Each row is where one point has got to under a steady rotation. How many ticks took it there?
The counts run from 0 to 607.
[112 128 126 116 114  78  97 142 151  94 135 147  88  83 114]  36
[165 130 153 145 116 114 128 144 172  75 101 134 108 112 106]  531
[ 95 148  98 143 157 106 154  77 170 112 148 129 115 135 125]  237
[113 142  98 147 121 100 132  81 149  76 111 115 110 137 103]  153
[140 154 173 155 143 108 171 140 117 105 164 137  76 126 104]  283
[147  93 152 116 154  85 152 156 136 130 126 147 107  71 140]  601
[131 118 101 178 130 115 174 107 121 102 172 118 127 154 120]  552
[143  93 128 176 148 105 151 135  71 101 133 129 119 116 130]  288
[173 132 141 175 129 102 110 164 126  94 107 121 104  94 128]  299
[122 132 109 181 117 112 119  99 168  84 110 117 127 149  92]  540
[117  99  86 126 143  94 194 107 118 100 138 136 128 115 131]  248
[171  86 153 144 152  83 166 100 161 139 165 107 126 121 145]  100
[119 125  99 171 186 105 170 139  92 126 109 133  98  96 147]  12
[151 119 145 160 202 120 180  87 148 132 129 131 131 112 132]  596
[110 126 156 149 172  81  77 105 160 123 108 132 101 102 107]  501
[166 116 159 169 134  92 103 169 127 102 115 125 101  92 126]  298
[121 126  99 178 144 133 175 174 130  90 128 147 121 127 119]  438
[ 94 111 161 179 171 105 132 101 118 128 135 123 115 152  87]  279
[129 117 175 176 157 126 177 123 137  94 130 137 118 150  92]  170
[114 140  82 162 139 108 132 108 179 102 100 108 128 148 130]  346
[127  99 122 177 187 116 166 104 119 136 121 136 131 113 143]  594
[143  87  98 143 148  79 105  98 165 121 124 105 145 100 145]  222
[137 153 145 123 136 100 118 100 173  96 116 126  94 102 109]  33
[121 148 137 182 122 101 118 171 159 106 117 125  95 143 110]  77
[129 101 110 137 151  81 172 144  94 134 153 124 101 108 146]  480
[139  83 149 178 149 126 160 112 133  84 115 138 148 133  96]  58
[117 167 140 162 165  93 119 109 188 127 115 118 103 123 127]  115
[116  97  87 164 105  89 105 126 123  77 119 117 127 125 113]  537
[151  99 108 181 126  93 140 118 161 114  91  90 134 145 138]  456
[142  68 156 145 130  94 125 107 163  86 118 149 143 114  97]  528
[138  92  99 146 123  88 142 134 110  83  61 104 122 124 113]  261
[133 167 103 143 127  87 124 123 100  98 105  99  79 119 131]  384
[134 113 127 153 114  65 107 176 152 147 125 105  96 111 131]  574
[113 121 137 198 153  98  97 117 148 130 143 105 116 142 113]  196
[112 180 124 129 149  92 130 142 140 104 129 137  66  92 127]  505
[105 165  99 150 120  95 146 111  94 102 137 110  75 140 112]  274
[108 110  73 159 113  94 105 145 136  91 151 132 117 101 120]  425
[ 92 116 146 149 159 124 135 150 147  93 136 173 110 116  87]  48
[124 166 112 149 123 103 111 150 153 110 182 142  83  99 125]  312
[152 128 154 109 131  99 154 114 180  80  96 140 100 103 115]  144
[123 100 167 177 157 130 165 116 129 110 121 129 129 143  85]  169
[173 148 128 174 128 103 108 152 127  91 109 122  98  89 134]  300
[111 134 101 152 153  70 118  84 149 151 163  93 113 139 134]  581
[147  75 108 149 138  72 156 143  99 114  95 105 122 111 134]  371
[143 103 155 130 159 104 141 100 173  95  84 131 129 111 119]  142
[133 153 147 115 128  94 112 111 170  94 125 137  92  98 111]  34
[115 173 136 150 146  99 125 118 191 134 129 123  91 111 129]  116
[129 153 150 184 156 111  86 112 170 114 125 122 112 115 104]  308
[138 138 105 190 127  77 117 171 136 135  94  94  99 112 153]  576
[113 141  85 191 128 126 167 142 112  89 139 123 117 151 114]  550
[139 113 179 112 120  48 128 117 148 125 116 110  95 116 113]  378
[109 159  78 158 134  92 161 114 126 118 147 100 104 156 139]  468
[167 131 101 170 105 109 127 116 146  64 104  94 124 139 116]  69
[ 96 103 133 148 132 110 143 147 171 119 185 161 114 124  98]  434
[119 115 141 148 160 110 155 116 173 127 193 159 128 106 122]  322
[100 124  80 149 139  98 191 105 116 111 149 118 111 149 131]  358
[ 88 108 144 152 156 106 130 130 151 101 148 164 108 119  90]  47
[164  98 161 143 146  77 130 144 159 150 132 130 128 109 139]  102
[119 104 150 126 154 102 159 138 136 105 168 173 103  91 103]  517
[114 147 145 149 113 106 128 107 180  90 168 132 107 142  99]  543
[134 107 170 123 125  50 110 140 140 127 109 116  95 111 109]  379
[119 160 133 139 148 101 151 148 115 112 160 148  71  98 115]  395
[156  95 143 137 108  86 163 162 102  95 149 143 110 115 118]  175
[102 115 143 135 159  76  86  87 154 124 119 118 112 101 101]  500
[116 171 120 153 166 105 166 157 146 138 148 137  81 106 143]  588
[ 89 128  92 151 167  84 120 153 127 133 131 137  97  97 138]  121
[160 121 171 143 174 105 154 145 140 125  95 147 103  80 124]  21
[106 147  88 159 139  78 160 102 128 127 150 106 107 152 139]  469
[104 168 122 165 125 102 135 154 110  84 100 124  68 136 115]  272
[161 103 170 145 109  72 112 113 161 116 151 107 116 135 108]  184
[104 120 110 156 179 107 147 160  91 138 122 148 101 111 143]  11
[126 164 153 173 155 112  98 133 179 121 137 125  97 109 105]  309
[100 126 171 185 172 123 145 111 123 117 126 137 115 148  87]  280
[105 125  85 131 116  74 118 153 161 111 138 137  94  91 137]  230
[102 103 126 175 139 119 146 188 151 107 151 172 113 117 107]  436
[155 143 110 150 150  88 126 134 117 104  79 106  93  86 150]  494
[150 102 122 142 163 100 151 157 130 118  93 137 111  75 154]  603
[166 125 102 162  97 102 130  88 149  76 123  93 130 149 120]  70
[107  91 151 123 180 100 158 134 154 130 140 164 113  95 119]  130
[151 131  98 133  83  95 129 151 143  65 139 127  92  95 119]  534
[102 118  94 164 150  64 119 115 116 138 133  92 114 129 140]  0
[104  91 100 136 121  80 111 142 125  78  83 125 107 103 113]  149
[135 141 153 139 155 107 118  86 175  92  97 125 104 100 108]  32
[169 112 161 123 110 103 161 130 167  83 146 137 115 113 110]  62
[137 102 133 159 150 125 148 169 114  82 117 171 115  85 112]  520
[161 127 100 126 145  99 146  75 141  93 106 111 121  92 146]  607
[ 93 126 120 143 166 114 173 176 146 113 115 161 100 109 119]  243
[161 130  86 157 134 121 179 136 140  91 135 138 129  93 163]  329
[ 88 129 106 124 159 101 160  93 183 117 156 144 118 128 113]  238
[150 118 162 120 152 111 189 126 162  97  92 136 111 122 113]  254
[170  92 111 150 105  87 162 159 107 120 157 120 129 112 151]  563
[ 88 127  69 160 155  97 122 138 146 110 106 127 108 112 139]  233
[115 173 168 158 163 108 140 130 131 113 139 140  73 110 104]  393
[ 95 128 115 165 128  74 126 188 144 136 110 123  95 128 130]  464
[124 147 118 152 123 141 183 150 122  67 140 164  99 108 109]  51
[156 132 113 187 174 136 172  95 126 122 156 122 131 118 143]  208
[174  99 180 137 136  83 125 119 140 122 168 120 110 101 114]  295
[108 153  91 160 181 128 162  86 134 117 134 133 112 117 137]  125
[174 122 159 160 155  86 127 172 167 138 105 122 112 103 145]  104
[118 101 153 155 100  78 107 133 173 117 143 114 116 148  97]  74
[124 145 130 109 119  84 104 126 159  91 133 137  82  87 112]  35
[114 130 108 150 139  58 112  78 104 109 149 100  95 131 123]  387
[157  91 184 151 125  81 112 135 151 122 140 132 102 101 123]  296
[ 99 130 119 175 175  86 112 103 142 137 112  95 115 143 123]  2
[172 108 103 145 117  95 113  87 128  84 144 111 126  93 137]  414
